Named turns come first, each shown by rows before and after it. Which turns, in which order, take the first row of each pair that follows to the second? Write the first one first, as in the answered first pair.
turn Z853:
[-0.61  3.67 -0.44  0.30 -2.22  1.03  1.52  0.45 -0.37 -1.67  1.00 -2.51
  0.31  1.94 -0.74 -1.70] |-> [ 0.73 -1.96  0.24  1.34 -3.19 -0.67  1.99  2.13  1.24  0.10  1.49 -0.87
 -0.96  1.55 -1.56 -1.38]
[-0.50  4.08  1.24 -1.52  1.27  1.15 -1.01 -1.70 -0.93 -1.89 -0.39  0.93
  1.98 -0.16  2.40 -1.33] |-> [ 1.95  0.35  1.37  0.62  0.12 -1.16  0.33  3.87 -1.20 -0.43 -1.33 -2.84
  1.05  3.06  0.32  1.06]
[ 1.25 -3.95 -1.03  0.19  0.37  0.90 -0.30  1.10  1.86  0.27  1.00  1.18
 -2.07 -0.45 -0.68 -0.70] |-> [-0.70  1.38 -1.73 -1.05  1.48  2.93 -1.03 -1.92  0.71 -1.41  0.85  1.25
 -0.77 -1.17  0.79 -1.46]
[-0.84 -1.78 -0.64 -1.18  1.64  2.73  0.84 -1.43  0.42  0.35 -0.92  4.50
  0.27 -0.46 -0.62 -3.24] |-> [-0.98  2.83 -1.52 -1.01  2.27  3.35  0.98  0.34 -1.83 -0.90 -2.44 -0.29
  1.06  2.48 -1.11 -1.84]
turn Z211:
[-0.84  0.44  1.88  0.67 -0.29 -0.86 -0.59 -1.62  1.13  1.18  1.14 -0.59
  2.32 -1.35  1.91  0.23] |-> [-1.21 -2.07  1.74 -0.08  0.23  1.29  0.11 -0.97  1.19  1.89 -0.56  1.77
  1.59  0.02 -0.34 -1.40]
[-0.85  1.89 -0.58 -1.07 -0.51  0.53  0.56 -2.09 -0.31 -0.70  1.25 -0.52
  0.27 -0.11 -0.59 -0.93] |-> [-1.03  1.00 -0.84 -1.28 -0.38  1.17  0.78 -1.85 -0.22 -0.41  0.71  0.28
  0.07  0.31 -1.23 -1.54]
[ 0.18 -0.55  0.22  1.60 -1.00 -1.48  0.97 -1.23  1.43 -1.59  2.35 -1.70
  0.43 -1.16  0.19 -0.12] |-> [-0.38 -2.61  0.23  1.40 -0.70  0.41  1.60 -1.01  2.01 -0.85  1.15  0.22
  0.29 -0.15 -1.39 -1.79]
[ 0.26 -1.04  0.32  1.79 -0.44  1.54  1.65 -3.31  2.45  0.41  1.21  0.35
 -0.09 -0.18  0.16 -1.64] |-> [ 1.28 -2.42 -0.71  0.20  0.21  2.36  1.12 -1.40  0.23  0.96  0.04  1.66
 -2.63  0.15 -1.90 -1.06]
turn Z620:
[ 0.71 -1.42  1.40 -1.18  0.84  0.49 -1.37 -1.90 -0.36  1.92 -0.83  1.12
 -0.52  0.50  0.86  1.50] |-> [ 0.55 -0.99  2.00 -0.16  0.36 -0.19 -0.98 -2.39  0.62  1.99 -0.42  0.01
  0.77  0.56  1.74  1.54]
[-1.45  2.05 -0.76 -0.42  0.88  1.58  0.71  0.49 -0.64 -0.14 -1.76 -0.49
  1.28  1.98 -1.25 -0.71] |-> [ 0.10 -1.10 -0.73 -1.24  1.11  0.74 -0.02  1.94 -1.72  0.83 -1.73  1.67
 -0.80  0.93 -1.91  0.32]
[ 2.02 -1.71  0.09 -1.81 -0.51 -0.54  0.03 -0.08 -0.71 -0.95  0.58  0.48
  1.91 -2.13  2.52 -0.95] |-> [ 1.42 -0.25 -0.01 -1.62 -0.49 -0.17  0.27 -0.83 -0.36 -1.27  0.61 -0.41
  2.60 -1.56  2.61 -1.38]
turn Z533:
[ 0.36 -0.45 -1.01 -0.82 -2.11 -1.34  1.88 -2.46  0.96 -1.60  1.42  0.72
 -0.71 -0.71  0.42 -2.73] |-> [ 1.27 -1.34 -1.74 -1.10 -1.75 -0.58  2.36  0.44 -0.64 -1.13 -0.07 -0.19
 -1.94  1.45 -1.65 -1.99]
[-0.48 -0.26  0.63 -0.63  0.90  0.47 -0.73 -0.69 -2.62 -0.32  0.96  0.43
 -1.48 -0.81  1.79  1.47] |-> [-0.74  0.70  0.07  0.16 -0.29 -0.16  0.25 -1.54 -0.94 -1.26  2.26 -1.17
 -1.12 -0.83  1.82  0.95]
[-0.32  0.64 -0.33 -1.31  0.65  1.90 -0.13 -1.57 -0.78 -0.20 -0.95  1.63
 -0.82  0.62 -1.17 -0.92] |-> [-0.74  1.28 -0.36 -0.92  0.20  1.43  0.13 -2.49  0.39 -0.80 -0.06  1.31
 -0.42 -0.02 -0.44 -1.31]
[ 0.70  0.52  0.62  0.26  1.12 -0.16 -0.40 -0.26 -0.76  0.31  1.64 -0.15
  0.43 -0.35  1.37  0.62] |-> [ 0.82  0.88  0.01  0.67  0.50 -0.40  0.25  0.05 -0.23 -0.14  1.77 -1.41
  0.17  0.33  0.88  0.50]
Then:
Each pair is two turns apart.
[-0.02 -1.09 -2.06  1.46 -0.87  1.68  2.28 -0.72  1.80 -2.07 -1.13 -0.62
 -1.15  2.06 -2.24 -2.83] |-> [-0.59 -1.58  0.34  0.48  1.05  1.94  0.13 -3.33  0.89 -0.89 -1.10  3.61
  0.06 -1.09  0.76 -2.87] => Z533, Z533
[-1.92 -0.22 -0.18  1.00 -0.84 -0.59 -0.31 -1.68  2.21 -0.89  3.35  0.07
  1.29 -0.21  1.57 -0.14] |-> [-1.98  1.18 -2.61 -0.54 -0.31  2.03  0.18  0.09 -0.06 -1.71  1.37 -0.57
 -0.57  2.30 -1.54 -0.60] => Z620, Z533
[ 0.40  1.29  1.82 -1.41  2.82  0.71 -2.39  1.57 -4.81  0.94 -2.28  0.65
  0.26  0.38  1.40  2.38] |-> [-0.53  3.03  2.09 -1.17  2.65  0.88 -2.40 -0.30 -4.14  0.14 -1.58  0.45
  1.43 -0.34  2.50  1.87] => Z211, Z620
[-1.66  0.81 -0.45 -2.88  1.92  0.41  1.25  2.23 -2.88 -1.73 -0.48 -0.74
 -1.84  2.29 -1.01  0.20] |-> [-0.67 -0.27  1.66 -0.55  0.73 -3.79  1.02  1.77 -0.69 -0.98  2.20 -2.49
 -0.37  0.08  2.11  2.08] => Z620, Z211
[ 1.34 -0.12 -0.95  0.88 -2.28 -1.64  0.40 -0.76  1.65 -1.46  2.96 -2.14
 -1.69 -1.10 -0.66  0.08] |-> [ 0.74 -2.54 -1.09  0.32 -1.92  0.56  1.02 -0.22  1.95 -0.57  1.37  0.16
 -2.17  0.27 -2.56 -1.61] => Z211, Z211
[-0.81  0.27  0.17  1.03 -0.83 -0.29  0.94 -1.18  2.05 -0.48  0.64 -1.36
  0.87  0.00  0.29 -0.93] |-> [-0.54 -1.87  0.27 -0.16  0.21  1.48  0.51 -0.31  0.70  0.59 -0.80  1.41
 -0.25  0.39 -0.95 -1.39] => Z211, Z533
[ 0.15 -1.35  0.50  0.90 -0.24 -0.15  0.81  1.93  0.44  1.08 -0.87 -1.54
  0.68  2.14 -0.40  0.29] |-> [-0.92 -0.41  1.84  0.60  0.88  0.46 -0.21  0.03  0.19  1.32 -1.07 -0.21
  2.32  1.23  1.36 -0.05] => Z533, Z620
